Here are some points, each followed by its number:
array([33, 1, -33, -23, -38, 20, 15, -17]) 0
array([8, -7, 23, -9, 19, 1, -11, -4]) 1
array([-26, 86, 6, -79, 61, 6, 5, 29]) 2
array([0, -10, 24, 13, 14, -27, -9, 9]) 3
array([-4, 10, 17, -4, 1, -13, -3, -4]) 4
array([42, -5, -29, 7, -4, 26, -24, 6]) 5
array([-32, 1, 78, 50, 11, -20, 41, 0]) 6
array([27, 5, 8, -21, 42, 71, 50, 12]) 7
array([6, -32, -50, 8, -39, -14, 15, -24]) 8
array([19, -25, -10, 5, -4, -19, 10, -6]) 9
array([-68, 113, -22, -59, 57, 81, -14, 56]) 10
array([-49, 14, 45, 9, 74, 15, 67, 7]) 11
array([-29, -2, 64, 123, 39, 11, 85, 35]) 12
array([-5, -13, -16, -18, -9, 18, -23, -21]) 13
array([-23, 14, -4, 22, -43, -7, 2, 15]) 14
array([-5, -5, 7, 32, 1, -25, -57, -7]) 15
array([1, 29, -34, 35, -32, 6, 32, -11]) 16
array([-25, -14, 51, -14, 7, -3, -25, -1]) 17
array([-4, -67, -46, -5, -59, 13, 12, -34]) 18
array([23, -54, 3, 50, -33, -45, 14, -79]) 19
array([23, -15, 1, -29, -20, -27, 10, -10]) 20
array([-8, -5, -7, -3, 9, -3, -3, -7]) 21
array([-35, -17, 74, -25, 13, -7, -35, 2]) 22
array([15, -17, -30, -72, 5, 54, -51, 47]) 23
array([70, -8, -24, -51, -9, 53, 58, -6]) 24
array([-3, 31, 2, -21, 28, -1, 7, 15]) 25
array([0, 4, -10, -9, -12, 3, 16, 3]) 26
array([8, 11, 16, 9, 10, -11, -53, -34]) 27
array([-33, 8, -17, -54, 15, 11, 3, 45]) 28
array([-21, 13, 32, 11, -38, 6, -36, 24]) 29
array([14, -3, -15, -9, 13, 2, -8, 13]) 30
array([20, 40, -11, 17, 2, -7, 34, 27]) 31
array([39, -7, -11, -22, -4, 22, 28, -3]) 32
array([-9, 23, -5, 14, 5, 5, -50, -32]) 33
array([-5, 0, -1, 45, 30, 2, 47, 6]) 34
array([-30, -2, -7, -40, -16, -46, 11, -5]) 35
array([-38, -68, -25, -20, -62, 8, 37, 10]) 36
array([-92, 39, -46, -53, 7, 41, 23, 37]) 37
array([8, -3, -10, -3, 7, 0, -3, 7]) 38
array([-12, 45, 8, -13, -2, -16, -40, 35]) 39
array([40, 15, -12, -17, 11, 5, 7, 4]) 40
array([31, -14, -8, 4, 3, -19, 6, 21]) 41
array([-13, 3, 5, -8, -29, 4, -26, -14]) 42
array([-29, 36, -12, -1, -85, -71, 77, -6]) 43
array([105, -4, 11, 32, 27, 16, 62, -11]) 44
array([-51, 38, -19, 7, 5, -8, 77, 19]) 45
array([21, 9, -8, -15, -16, 32, -30, 4]) 46
array([7, 5, -45, -20, -61, 54, 59, -20]) 47
array([21, 17, -1, 13, -5, -16, -6, -18]) 48
array([18, -1, -20, 1, -4, -4, 16, 0]) 49
array([-7, 2, 8, 4, 1, -4, -29, 4]) 50
array([-62, 42, 99, -18, 54, 55, 16, 9]) 51
array([2, -14, -35, 36, -4, 5, 14, -17]) 52
array([20, -30, 20, 2, 22, 2, 11, -18]) 53
array([-8, 15, 17, 26, -3, 3, -46, 41]) 54
array([-1, 1, -2, -22, -8, 22, 1, 8]) 55
array([29, -9, -5, 5, 52, 16, -3, 35]) 56
array([-6, 52, 7, -37, 43, 0, 5, 22]) 57
array([19, 31, -26, 45, 9, 11, -18, -41]) 58
array([-13, 15, 22, -6, 13, -6, -34, 28]) 59
array([29, -16, -6, 17, -43, -70, -15, -40]) 60
array([28, -29, -29, 46, -21, -54, 10, -29]) 61
array([-1, 1, -2, -17, -5, 20, 2, 7]) 62
array([-74, 43, 41, 4, 50, 37, 15, 53]) 63
array([21, -5, 3, 11, -11, -1, -38, -12]) 64
array([-10, 19, 22, -3, 13, -6, -32, 24]) 65
array([-5, -11, -16, 38, 20, -17, 15, -17]) 66
array([31, 29, 47, 14, -5, -25, -90, -45]) 67
array([1, -21, 10, 53, 41, -17, 25, 14]) 68
array([-20, 4, 15, 1, -3, -18, -35, 22]) 69
array([-3, 33, 13, -32, 39, -7, 5, 22]) 70
array([-11, -18, 31, 12, 9, -28, 5, -10]) 71
array([-36, 78, 55, -33, 63, 87, -49, 71]) 72
array([55, 37, -16, 35, -68, -86, -35, -48]) 73
array([-45, 35, 76, -11, 50, 46, 13, 13]) 74
array([-21, 24, -7, -56, -57, -2, 7, -5]) 75
array([-5, 3, -6, 14, 13, 7, -8, 9]) 76
array([-6, 5, 17, -5, 42, 48, 38, 27]) 77
array([48, 7, -52, 45, -57, 20, -32, -24]) 78
array([18, 18, 25, 25, 88, 79, 49, 30]) 79
array([-25, -36, 31, -15, -9, 15, -43, 29]) 80
array([-11, -57, -89, -20, -127, 10, -88, -44]) 81
array([29, 24, 23, 16, 12, 46, -12, -32]) 82
array([30, 59, -7, -11, -1, -35, -33, 30]) 83
array([-43, -32, 10, -39, -8, 1, -6, 7]) 84
array([14, 5, 34, 16, -12, 5, -18, -5]) 85
array([19, 27, -28, 38, 11, 6, -19, -41]) 86
array([38, -17, 11, 29, -8, 4, -61, 5]) 87
array([-24, -22, -1, 28, -50, -42, 5, -45]) 88
array([-17, -2, 18, 9, -2, -13, 2, -11]) 89
Which two points above are nearest to each new point by angle? Their numbers follow each, nearest first.
array([-4, -10, -29, -2, -6, -15, -3, 0]) 8 81
array([-11, -19, 4, -68, 82, -41, 125, -15]) 11 45
array([-7, 21, -14, -2, 12, -11, -15, -13]) 33 86
array([-49, -16, -7, 16, -23, -23, 5, -4]) 88 14
array([-33, 1, 14, -34, 18, 39, -34, 33]) 72 80
array([-26, 61, 98, -28, 7, -75, -14, -27]) 4 89
array([-1, -1, 9, 9, -6, -37, -7, -18]) 60 73
array([12, -3, 33, 14, 23, -30, 23, -22]) 71 6
array([-20, 18, 29, 19, -25, -7, -17, -6]) 29 89
array([-2, -21, 13, 8, 14, 7, -3, -1]) 53 1
array([10, 5, -58, -25, -94, 69, 76, -31]) 47 0
array([-17, -9, -3, -15, -8, 8, 3, 1]) 84 36
array([39, 24, 2, 32, 23, 14, -16, 36]) 56 76
array([-16, 13, 24, 9, -30, 2, -26, 17]) 29 54
array([-5, -18, 30, 15, 18, -33, -16, 15]) 3 71
array([-24, 21, -3, 22, -51, -7, 11, 21]) 14 43
array([-2, -9, -88, -17, -73, 25, -28, -39]) 81 8
array([-6, 0, -86, -23, -55, -9, -42, 15]) 81 8
array([45, -30, -2, -12, 5, 13, -54, -41]) 64 87
array([-39, 6, 85, 57, 18, -21, 49, 4]) 6 12
array([104, 50, 17, 127, 27, -12, 127, -53]) 44 34
array([-31, -19, 8, 45, -70, -69, 23, -5]) 88 43
array([15, 5, 1, -22, 11, 13, -17, 6]) 23 46
array([-16, 3, -8, -26, 8, 4, 5, 22]) 28 37
array([0, 33, -33, 31, -30, 6, 27, -9]) 16 52
array([18, -19, -20, 36, -14, -36, 13, -24]) 61 19
array([38, 25, 15, -17, -16, -10, 1, 32]) 83 40
array([23, 12, 8, 25, -3, -17, 1, 8]) 48 73
array([-3, -5, 3, -2, 14, 21, 13, 9]) 77 7
array([-4, -9, -17, 34, 22, -14, 28, -23]) 66 34
array([0, -28, 6, 14, 40, 2, 19, 12]) 68 34
array([4, 10, 0, 4, 2, -3, 7, 7]) 31 45
array([-79, 127, 127, -68, 127, 127, -104, 127]) 72 74
array([10, -61, -2, -20, -20, -5, -12, -25]) 18 9
array([-14, -1, 26, 57, 18, 1, 36, 14]) 12 34
array([-82, 59, 37, 30, 81, 0, 84, 31]) 11 63
array([-6, -7, 0, 15, -9, -3, -25, 30]) 54 69
array([-23, 3, 8, -17, -50, 10, -45, -19]) 42 81
array([19, 18, 10, 62, 1, -29, 4, -24]) 48 66
array([-56, 36, 33, 0, 38, 32, 11, 41]) 63 74
array([15, 15, 0, 13, -5, -13, -8, -9]) 48 73
array([16, 8, -4, -11, -11, 23, -23, 4]) 46 5
array([18, 0, -59, 59, -85, 8, -15, -21]) 78 16
array([38, -52, 30, 7, 39, 10, 21, -31]) 53 44
array([19, 9, -3, -30, 16, 20, -24, 10]) 23 46
array([-9, -11, -20, 37, 24, -13, 27, -21]) 66 34
array([-11, -63, -68, 45, 11, 114, 33, 17]) 52 7
array([-1, 21, -20, 24, -18, 0, 17, -8]) 16 52
array([-5, -11, 0, -28, 35, -23, 55, -8]) 11 45
array([10, -7, 25, -12, 21, 1, -10, -4]) 1 22
array([-6, 16, -8, 1, 7, -9, -10, -8]) 33 86
array([0, 0, 33, -4, 74, 95, 75, 42]) 77 79
array([-1, -11, -6, 0, -10, 0, 1, -5]) 18 8
array([-7, 19, 39, 3, 20, -20, -12, 5]) 4 65
array([-11, -13, 1, -10, 5, -12, -44, -1]) 50 15
array([19, 33, -5, 10, 6, -5, 17, 29]) 31 83
array([-12, -9, -6, -54, 10, 3, 50, 34]) 28 26
array([-1, -6, -7, 33, -42, -29, -1, -28]) 88 60
array([6, -39, 12, 6, 26, -6, -8, -35]) 53 19
array([0, 2, -9, -7, -12, 5, 18, 1]) 26 47
array([1, 20, 16, 11, 17, -24, -52, -58]) 27 67
array([-8, -12, -70, -14, -49, 18, -17, -27]) 81 18
